In the rows, zero is written as 128.
Each run below is a few steps of one of 8 hidden systems, one row a step.
A, path 1 (8 x 18):
[[133 106 149 121 118 106 154 149 152 182 166 139 157 160 178 126 153 220]
 [118 138 171 156 143 121 174 134  84  93 186  97 104  99 142 141 153  72]
 [145 154  84 159 140 127  81 102 174 113  93 151 117 100  83 115 124  70]
 [117  96  81 107 128 107 102 104 122 151 135 149 151 160 131 103 121 213]
 [101 120 167  79 144 158 161 145  86 124 156 118 126 107 193 137 147 120]
 [144 164 124 162 117 139 150 152 170  80 100 100 146  83 110 130 111  87]
 [160 147  87 133 101  68 103 109 151 158 122 143 104 148 106 147 140 170]
 [130  80 166 122 174 134 129 129 118 151 175 146 124 148 158  97 162 143]]
P, path 2:
[[173 154  94 146 105  76 148 147 173 103 123 104 136 105 123 135 138 174]
 [152 120 147 135 156  85 139 116 145 138 181 146  89 124 170 122 179 129]
 [ 96 114 122 184 160 145 128 107 151 110 162 143 162 107 127  83 124  95]
 [ 87 154  59 103 113 113 108  86  97 106 126 136 125  97 134 139 117 123]
 [155 112 105  72 154 145 110 155 144 128 110 132 155 102 151 109 156 172]
 [135 128 147 137 120 108 192 145 149  71 138  94 119 121 166 121 106 145]
 [135 171 133 149 126 118 125 125 172 152 138 151 113  91 148 152 165  77]
 [134 119  84 178 136  98 110 118 126 124 166 123 165 122  82 103 141 162]]
T, path 3, 8 rows:
[[142 106 136 120 140 184 110 173 119 134  97 109 185 128  83 110 120 143]
 [146 134 140  93  90 114 144 139  94 115  89  98  86 164 113 162  96 149]
 [155 122 181 148 131 152 116 153 174 186 108 150 126 159 114 131 139 110]
 [127 115 132 173 109  99 139 126  77 127 163  96 132 166  73 133 115 156]
 [109 128 138  97 139 162  81 104  95 164 105 160  97 142 113 143 134  72]
 [140  90 113 138 137 153 116 152 133 117 108 111 185 146  84  88 103 180]
 [110 144 152  75  87 130 149 131  80 141 105 115  87 156 152 178 107 132]
 [170 127 164 165 143 165 115 176 181 160 108 129 162 123  90 118 146 105]]
P, path 4 (8 x 18):
[[ 87 120  95  98 157 148 104  96  87 110 146 145 130  96 145 111 137 104]
 [127 126  89  92 134 153 121 139 147  91  86 120 162  97 136 105 107 149]
 [145 150 127  98 103 101 166 145 150 111 120 112 114 112 175 152 132 160]
 [161 139 157 160 143 120 144 156 169 140 155 127 135 102 140 129 171 112]
 [125 132 105 183 133  91 127  96 127 104 163 128 116 125 102 115 128 113]
 [106 117  96 104 154 129  89  89 122 143 137 168 119 122 144 110 144 122]
 [ 99 111 109 112 133 155 141 135 123 101 123 117 175 115 145 102 104 162]
 [134 160 124  90 113 124 150 141 123 102 109 111 106  94 161 157 132 115]]
S, path 5:
[[123 101 172 142 171 155 139 129 106 100 152 121 112 125 128 102 134  77]
 [ 99 150  84 146 107 138 108 103 136 110  95 134 143 119  97 126  86 108]
 [139 136 112  91 113 122 110 143 127 174 122 138 145 128 140 149 156 176]
 [153 102 172 120 153 134 158 156 115 101 141 101 116 134 139 114 135 133]
 [107 148 133 156 112 132 136 106 144 111 110 132 108 131 121 134  94  79]
 [131 138 102 147 115 114 102 125 142 173 135 145 155 134 107 134 144 156]
 [137 103 134  98 149 121 128 132  81 119 151 117 113 133 133 124 149 148]
 [119 122 144 120 145 162 129 126 145 104 101 133 120 121 139 110 106  88]]
K, path 6, 8 rows:
[[ 92 155  90 145  87 140 132 138  86 119 124  95 185 107  87 150 102 143]
 [184 137 103  61 141 121  85 145 121 138  87 131  98 110 114 147 168 137]
 [158  76 185 140 152 125 164 143 157 107 129 119 107 182 141  88 105 158]
 [ 71 171 155 163  77 127 156 105 117 160 140 136 115 145 142 176 101  84]
 [149 143  87 159 141 141  74 143 130 157 133 133 183  91  58 124 169 118]
 [150  87  95  76 150  91 114 101  76  78 122 116  75 155 120 104 115 171]
 [ 99 110 199  99 138 193 146 137 160 155  97 156 118 154 188 122 102  91]
 [109 164 124 193  69 125 167 165 124 134 145  84 201 117  91 157 108 157]]
X, path 7, 8 rows:
[[119 125 141 195 108 142 107 118 150 166 112 141 149 176  61 121  94 112]
 [108 129 108  98 105 113  98 108  45 169 143 130 117 158 100 163 138 154]
 [144  81 171  93 174 188 112 165 100 137 119 122 143 138 117 102 143 121]
 [107 124 128 126  93 145 151 129 120  90  78 100 133 159 110 127  50 143]
 [142 166 154 111  91 139 115 154 139 198  99 139 122 136 125 185 148 115]
 [162 100 154 176 136 109 138 154  99 128 164  94 139 158  69 117 139 155]
 [110 111 146  96 133 131 112  88  89 127 108 148  59 172 131 133 101  92]
 [100 113 133 147 132 184 103 143 147 178 116 148 200 139 106 108 117 138]]
N, path 8 (8 x 18):
[[146 104 171  82 125 139 151 158 114 137 110 115 112 162 154 136 121 165]
 [125 141 183 170 109 140 169 148 141 123 130 108 124 138 126 144 108  92]
 [137 151 104 172 105 104 104 114 125 142 124 127 123 138  65 145 121 114]
 [140  93 122 110 155 128  86 117  96 154 137 145 118 157 101 111 147 147]
 [ 89  97 154 107 146 170 142 124 100 109 126 126 135 139 152 105 100 117]
 [108 163 126 124  91 157 137 146 135 130  89 116 150 114 123 155  98 111]
 [180 136 124 127 113 107 121 160 130 137 112 105 128 135  88 145 144 160]
 [150  98 166 132 146 108 135 117 118 125 143 130  78 168 129 117 131 124]]
R, path 9:
[[ 99 141  92 185 107 102 150 133 104 128 194 102 200 103 110 129 140 176]
 [150 147 108  72 156  99 101 103  90 112 137 139  52  89 149 151 180  82]
 [138  76 123 132 176 155 132 132 201  87 107 143 163 130 152  47  99 159]
 [ 67 173 121 113  52 101 181 112 101 137 138 116 125 136 185 186  93 161]
 [170 157 136 142 164 153 105 172 158 156 150 132 164  50 118 137 214  80]
 [164  92  84 137 141  56 142 103 107  41 140  93  88 151 100  89 100 187]
 [ 89 136 167  96 130 146 129  91 184 184 117 199  85 148 226 137 127  89]
 [ 84 127 105 188 123 161 154 162 113 109 174  89 252  82 102 101 123 162]]
R, path 10, 8 rows:
[[103 146 111  85 112 191 117 158  95 116  79 104 176  93 111 142 106 113]
 [197 146 125  96 103 115 122 175 142 127  72  97 116 131  94 158 132 158]
 [177 106 194 156 129 104 152 149 164 157 137 127  94 184 128 129 137 146]
 [ 86 124 162 203 123 125 145  99 116 143 176 135 125 157 113 124 112  89]
 [ 92 141  79 135 136 142  74  89  89 138 133 150 137 107  86 128 135  85]
 [137  96  95  58 151 154  89 131  99 119  88 132 136 132 116 105 122 161]
 [130 121 174  86 107 159 166 165 135 125  85 109 125 152 161 142  94 148]
 [144 164 162 182  92 129 156 166 160 148 128 105 150 123 104 160 130 108]]
S, path 11 (8 x 18):
[[103 132 128  66 112 154 130 142  88 146 112 122 142 124 155 153 126 151]
 [166 131 166 131 133 154 148 180 152 117 107 102 142 113 121 131 136 113]
 [142 145 129 154  92  86 145 117 134 113 117 113  89 156 107 150 100 129]
 [130 120 145 144 139 122 102 110 145 185 147 166 113 152 128 129 154 117]
 [109  93 118 142 150 137 122 120  81 109 155 116 152 138  99  97 119 144]
 [107 147 113  79 124 158 107 121 102 127  94 136 119 105 137 147 122  93]
 [160 122 131 126 122 141 133 169 170 130  97 115 164 129 120 116 121 167]
 [125 142 157 124  96 101 165 130 100 126 138 108  89 151 144 164 118 133]]
N, path 12, 8 rows:
[[173 133  80 125 122  81 105 118 188 129 102 146 116 136 122 117 131 177]
 [116 102 158 122 140 104 154 119 118 153 185 142 116 150 183 123 155 165]
 [ 89 151 132 160 138 148 146 120 122 105 159 124 145  79 142 129 135  64]
 [141 151  56 118 124 113  90 115 151 112  97 135 140  94 101 124 129 137]
 [154  98 130  80 146 111 129 135 134 140 134 139 115 144 169 115 151 186]
 [102 132 172 146 131 138 181 135 137 108 157 120 127 116 180 126 121 104]
 [123 178  90 166 101 113 120 118 153 125 123 128 141  91 104 149 128 100]
 [167 114  91 110 148  95  91 123 127 140 137 140 122 129 109 115 164 172]]
T, path 13, 8 rows:
[[141 153 130 176 104 101 139 130 172 144 136 129 131 130 119 142 130 127]
 [131 129 117 138 138  98 110 107 102 149 169 139 109 128 118 134 164 126]
 [112  98 123 122 167 150 111 111 115 108 137 141 130 123 130  90 126 110]
 [ 93 132 106 114 111 143 139 121 127 108 108 123 150 123 146 123  90 145]
 [139 154 128 105 111 135 134 156 142 147 113 123 140 104 145 156 147 137]
 [174 124 142 139 139 103 142 147 140 108 137 110 109 123 119 125 149 131]
 [117 123 142 150 131 110 133  98 139 127 139 147  92 150 140 122 116 107]
 [ 95 128 112 154 129 140 115 115 127 151 150 143 166 122 121 119 129 130]]
K, path 14:
[[147 105 158 121 150 130 134 134  97 109 135 114  96 142 118 120 132 113]
 [108 135 137 144 114 147 132 118 147 125  99 135 125 143 122 127  89 102]
 [122 138 110 133 105 125 114 134 121 165 130 130 157 134 107 143 133 156]
 [154 118 136 107 146 123 117 139  93 124 135 116 106 127 110 131 152 126]
 [130 114 148 133 135 141 135 125 143 107 105 129 111 147 127 112  98 110]
 [104 143 126 141  97 131 131 124 134 158 122 134 145 144 126 144 112 139]
 [146 133 124 125 132 126 111 143 102 146 141 120 136 117 102 140 159 131]
 [148 110 131 120 146 124 125 123 121  95 114 121  99 138 113 110 117 120]]
A, path 15:
[[160  92 144 111 145 154 119 188 114 167 143 110 192 132 109 114 168 198]
 [138 125 159 102 124 102 175 121  84  60 126  90  51 140 149 142 102 105]
 [126 153 150 166 122 157 113 126 221 173  97 172 139 126 138 128 124  76]
 [112 117  92 173 102  90 129 119  75 132 173 102 167 153  72 126 117 193]
 [140 122 149  52 163 150  92 123  79 147 118 149  68 119 147 146 171  78]
 [123  97 135 159 144 168 152 146 188  74  93 113 179 132 125  68  67 140]
 [ 91 187 103 109  52  86 143 105  93 163 129 128 103 135 150 204 119 146]
 [191 105 174 145 177 163 106 190 152 166 142 125 161 110  94 109 196 117]]
X, path 16 (8 x 18):
[[175 128 135  98 141  77 141 116 151  96 123 131  49 130 165 132 145 126]
 [104 112 151 187 144 135 142 111 200 149 155 163 151 142 160  92 120 119]
 [ 69 166  76 144  99 106 130  90  77 116 167 123 140  93 127 154 127 113]
 [175 122 104  85 181 143  82 147 132 126 120 140 128  77 123 112 192 112]
 [134  94 114 125 134 107 166 125 161  65 118 111 131 147 159  82  82 193]
 [ 90 179 154 119  94 137 157 119 161 158 122 152 111 110 199 174 127  82]
 [154 148 107 206 135 112 118 150 141 128 169 107 179  89  64 122 168 120]
 [152 111  92  78 149  69 107  80  89  89 132 136  42 142 138 122 137 141]]

Which system made each of these runs?
path 17 (2 x 18):
[[102 111 155  68 131 169 138 132  64 108 105 112 105 140 144 137 103 111]
 [150 147 146 121 106 166 129 168 171 136  61 117 147 127 111 142 102 116]]
 => P
path 18 (2 x 18):
[[122 132 126 121 113 135 143 123 165 104  89 131 120 137 148 121  86 129]
 [116 147 142 150 100 123 146 139 143 169 147 131 149 133 142 152 136 143]]
 => S
path 19:
[[141 126 137  89 133 106 122 122 109 151 140 141  86 139 154 147 158 140]
 [127  96 156 154 161 154 138 134 150 107 135 130 143 134 128  86 115 114]]
 => S
path 20, 2 rows:
[[147 110 105  60 147 133  82 124  73 138 108 133 104 134 108 133 150 141]
 [129  92 164  99 148 167 157 150 158  98  96 122 135 142 170  93  93 142]]
 => A
path 21, 2 rows:
[[142  91 165 106 176 147 115 137 107 147 154 141 113 136 141 109 166 118]
 [ 94 124 123 147 129 144 151 109 130  68 117 114 132 123 132 105  77 102]]
 => A
path 22:
[[105 147 162 112 130 145 144 128 129 148 141 144 112 108 179 151 148  86]
 [148 136 101 175 137 119 128 139 152  96 139 109 162  97  91 105 133 127]]
 => T
path 23 (2 x 18):
[[100 163 117  98  89 103 130 117  95 182 151 142 119 126 164 184 155 148]
 [181  97 155 144 188 143 123 164 147 113 150 117 143 103 113  89 174 116]]
 => S
path 24 (2 x 18):
[[173 109 157 145 154 119 140 159 127 117 152 106 127 124 111 116 158 135]
 [119 126 135 149 123 102 140  92 136 104 130 137  80 152 135 124 100 105]]
 => R
path 25, 2 rows:
[[143 107 122  71 144 155  72 118 140 168  74 169 107 157 124 121 128 129]
 [119  88 180 142 119 148 169 162  99 133 144  95 160 177 121 117 100 177]]
 => K
path 26 (2 x 18):
[[ 91 131 111 141 144 125 113  88 135 141 159 164 125 115 154 115 139 103]
 [ 99 121  86 105 142 143 117 120 103 103 136 126 163  98 136 109 127 144]]
 => R
path 27:
[[129 115 101 148 134 133  89 111 117 130 111 135 135 147  67 111 109 123]
 [113 117 122  77 121 145 107 124  92 156 107 139 125 151 132 139 123 152]]
 => S
path 28 (2 x 18):
[[176 161 104 131 108  56 121 107 161 122 119 137  60 129 125 155 144 125]
 [124  85 154 169 173 129 113 103 166 160 168 172 127 159 139  80 145 122]]
 => K
path 29 (2 x 18):
[[ 80 128 129 162 121 129 163 101 132  85 143 122 132 127 149 112  84 107]
 [121 174  92 119 117 133  93 119 139 154 115 150 135  85 122 155 155  92]]
 => X
path 30 (2 x 18):
[[105 142 143 125 149 135 121 116 134 169 170 163 126  98 175 138 179  92]
 [128 117  89 156 155 122 132 126 118  64 153 103 160  87 105  88 127 131]]
 => T
path 31, 2 rows:
[[123 133  77  78 142 143  82 105 154 130  84 164 125 106 143 115 127 121]
 [128  90 148 112 137 134 160 154 129 126 147 115 162 145 164 104 126 197]]
 => K
path 32:
[[128 147  72 127  97 115 133 139 117  88 106  92 166 106  95 132 100 170]
 [177 132 150  73 133 111 115 142 133 160 109 141  73 140 149 157 167 133]]
 => N
path 33 (2 x 18):
[[128 101 176 159 145 157 150 154 151 135 142 124 157 144 132 103 124 130]
 [103 157 112 147  97 115 132 111  83 114 136 108 118 121  99 158 112 102]]
 => S
path 34 (2 x 18):
[[ 71 136  83 165 140 127  91  63 137 143 158 177 140 115 126 106 126  91]
 [ 88 117  61  83 137 144  98 112  79 118 132 132 173 101 130 111 128 168]]
 => P
